In the rows, zero is written as 128.
The rows of Z fall into 3 groups, and each row is roughly a mix of its group's hidden directions.
Z (107 x 13):
[[115 163 182 103 121 154 128 118 103 125  85 155  75]
 [127  86 162 125 173 140  85  86 133 148 106  83 135]
 [175 115 142 159  88 140 161  82 136 100 164 154 149]
 [ 87 160 132  87 169 137 119 150 108 116  91 148  78]
 [167  98 108 171 101 114 139 115 151 119 172 109 182]
 [158 102 175 166 130 133 108  89 128  66 131 103 135]
 [ 77 121 108 103 132 107 129 144 120 169  98 136  60]
 [136 184  95 123 137 125 154 173 124  93 154 152 173]
 [172 109 141 169  75 122 146 101 147 131 157 109 174]
 [ 93 159 151  97 160 143 113 133 102 130  83 143  69]
 [161  93 174 166 133 138  98  83 131  91 132  95 146]
 [ 86 159 129  92 178 139 110 151 109 131  90 139  81]
 [103  96 127 126 103 121 129 106 123 170 108 142  47]
 [ 90 130 118  98 183 129  97 150 130 175  90  95 126]
 [166 142 138 177 100 126 152  98 122  69 164 151 125]
 [139  87 162 159 117 140 116  63 122 129 121 131  73]
 [158  93 149 140 162 157 109  64 136 143 143 106 168]
 [147 132 182 147  50 131 149 111 126 129 108 134 101]
 [157 141 196 153  87 153 126  83 113 134 111 135 104]
 [ 80 132  96 100 133 105 134 154 120 170 103 142  68]
 [129 121  78 103 168 128 141 130 145 144 166 126 197]
 [ 94 116  93 103 102 109 146 143 135 198 116 139  87]
 [ 96 159 150  94 165 147 114 130 101 127  88 152  72]
 [165  96 107 162 104 116 137 110 150 132 173 107 188]
 [171 101 123 170  91 121 139 101 147 137 167 109 180]
 [135  72 157 137 133 137 100  81 143 173 113  83 138]
 [ 82 115 106 105 121 104 135 140 122 166 102 140  55]
 [163 127 153 135  64 125 162 123 134  78 155 149 156]
 [151  85 132 152  78 115 130  98 145 183 150 100 152]
 [146  86 147 126 167 145 104  79 143 144 137  91 179]
 [139 162 131 114 140 153 160 133 119  56 131 184 128]
 [ 80 140  89  75 183 122 126 167 126 134 117 136 120]
 [170 108 162 157 149 159 105  74 130 107 146 111 169]
 [156  97  99 155 104 110 138 128 155 138 169 101 193]
 [107 115 124 120 194 142  92 117 131 180  96  92 132]
 [137 152 136 119 195 148  99 132 123 118 130 101 193]
 [178 116 155 188  81 136 132  94 128 100 149 135 130]
 [162  99 167 156 155 153 100  69 131 117 134  99 158]
 [105  80 115 101 177 134 125  74 136 176 123 119 113]
 [161  96 112 158  84 110 142 125 154 134 166 105 185]
 [110 177 124 106 175 145 131 161 112  72 109 158 112]
 [118 104  64 127 158 104 123 158 150 145 156 102 176]
 [ 82 144  95  95 186 123 115 168 118 118 109 140  93]
 [130  91 162 141 179 144  89  70 124 129 112  97 117]
 [180 127 155 160  92 141 131 115 139  85 157 122 181]
 [148 176 126 151 148 134 135 140 108  51 150 158 139]
 [158  92 101 160  94 107 139 127 153 136 168 102 183]
 [171  98 122 172  90 117 139 105 147 119 170 112 176]
 [107 162 167 106 147 152 118 123  99 116  87 156  68]
 [ 97 106  67 122 159  89 116 173 146 142 137  94 140]
 [133  95  73 139 130  99 131 148 157 147 164  98 181]
 [102 151  82  90  99 105 167 183 136 148 133 151 129]
 [103 167 158  93 161 150 121 131 102 110  89 156  78]
 [ 79 143 111  97 174 118 100 169 118 151  92 109 100]
 [162  98 107 165  88 110 140 127 154 131 166 103 183]
 [ 97 154 117  88 193 150 112 142 105 112 110 161  98]
 [ 85 131 111 103 176 123  95 157 125 176  93  99 111]
 [167 101 169 156 138 143 108  86 139  98 138  93 174]
 [173 142 159 139 116 157 157 102 137  77 142 144 180]
 [ 80 143 116  90 171 117 102 171 124 155  90 103 110]
 [158 106 147 172 172 157 111  61 131 123 130 112 141]
 [ 96 101 106 125 128 103  99 139 130 205 117  92 104]
 [ 92  95 110 121 141 104  93 135 125 193 109  95  93]
 [151 127 147 173 188 155 108  73 121  97 126 118 127]
 [169 122 132 159  76 132 162  98 128  90 167 163 133]
 [ 89 156 148  96 162 137 111 140 103 128  84 138  68]
 [ 90 105  94 117 146 111 101 139 125 198 113 113  89]
 [ 88 145  89  97 110 114 150 164 124 174 115 158  84]
 [117  76 130 131 119 112 103 110 142 199 119  81 131]
 [102  85 110  93 180 134 126  82 136 179 123 121 117]
 [ 98 108 115 118 105  91  99 159 132 193 118  84 113]
 [166 148 151 144 128 155 157 100 126  58 143 158 154]
 [133 164 187 120 132 168 118 100  98 125  94 155  89]
 [159 100 171 174 132 135 109  78 124  76 134 113 118]
 [110 173 141  99 181 147 121 163 116  75  98 139 130]
 [172 145 150 157 118 150 154  96 128  64 153 154 150]
 [ 97 150 100  82 197 146 113 155 113 115 119 157 120]
 [172 122 176 165  73 147 129  84 125 148 133 124 141]
 [125 146 184 140 117 145 110 102 103 125  90 141  61]
 [176 137 147 146 121 147 126 121 139  91 156 116 204]
 [ 80 139 106 107 172 115  95 165 114 157  98 112  88]
 [156 138 136 149 180 169 142  76 125  84 133 158 139]
 [117 164 182 112 112 153 124 124 106 137  81 151  74]
 [122 174 119 137  79 105 137 198 116 102 123 145 110]
 [ 82 146 116  86 176 131 118 150 108 125  97 151  78]
 [165 132 136 135 152 146 122 118 140 106 157 109 214]
 [107 176 112 123 102 111 143 189 110 102 117 159  87]
 [160  92 108 159  96 109 140 115 153 143 168 102 185]
 [158 151 166 118 147 160 151 116 139  77 122 129 190]
 [174 100 133 181  89 123 130  97 143 131 162 106 168]
 [158  95 148 148 163 159 111  57 134 137 145 114 156]
 [144  90 133 131 169 158 120  51 135 159 141 123 141]
 [161  94 170 160 147 147  97  75 133 118 130  91 155]
 [169 132 165 124 102 144 159 114 150 101 138 120 200]
 [ 91 157  80  92 118 110 158 176 125 152 126 161 105]
 [108 173  89  98 115 114 144 199 128 149 129 141 151]
 [ 97 120 131 110 200 140  89 127 126 155  87  96 117]
 [149  99 149 167  62 120 143  98 131 108 134 141  80]
 [ 95 158  79  88 121 113 159 175 125 157 129 161 111]
 [172 108 150 164  68 125 137 103 144 149 148 105 168]
 [166 129 170 126  80 133 149 127 143  92 138 119 191]
 [153  87 104 163  87 100 136 124 154 139 165  97 172]
 [113  88 134 142  89 116 133  97 129 158 112 135  52]
 [170 146 163 146 106 144 151 113 132  62 146 141 169]
 [124 183 129 111 155 147 146 157 115  61 122 166 128]
 [161 126 159 117  69 132 165 129 146  95 144 135 183]
 [131 128 122 130 206 171 134  83 122 109 117 160 120]]
One row of each group comes first, with its name. Which group is each row after those in?
[160 136 180 163  67 141 143 106 121  95 121 147 103] => <9>
[163  99 178 165 136 145  97  81 130 102 129  95 149] => <19>
[ 84 132 115 105 178 120  89 158 121 167  92  98 108] => <109>

[180 125 158 164  88 139 132 113 140  91 153 116 178] => <19>
[101  95 106 133 131 104  93 133 126 201 119  96  95] => <109>
[ 87 123 109 113 103 104 136 153 121 165 100 141  56] => <19>
[156 144 192 134  89 157 145  78 113 120 119 154 109] => <9>
[105 126 116  97 210 162 112 118 128 151  93 133 126] => <109>
[125  75 133 136 112 111 105 105 142 194 124  78 135] => <109>
[112 132 137  92  63  96 130 193 134 135 122 114 143] => <109>
[107  91 113 137 127 106  96 123 133 204 121  85 111] => <109>
[122 123  88 115 185 129 101 143 136 166 143  99 183] => <9>
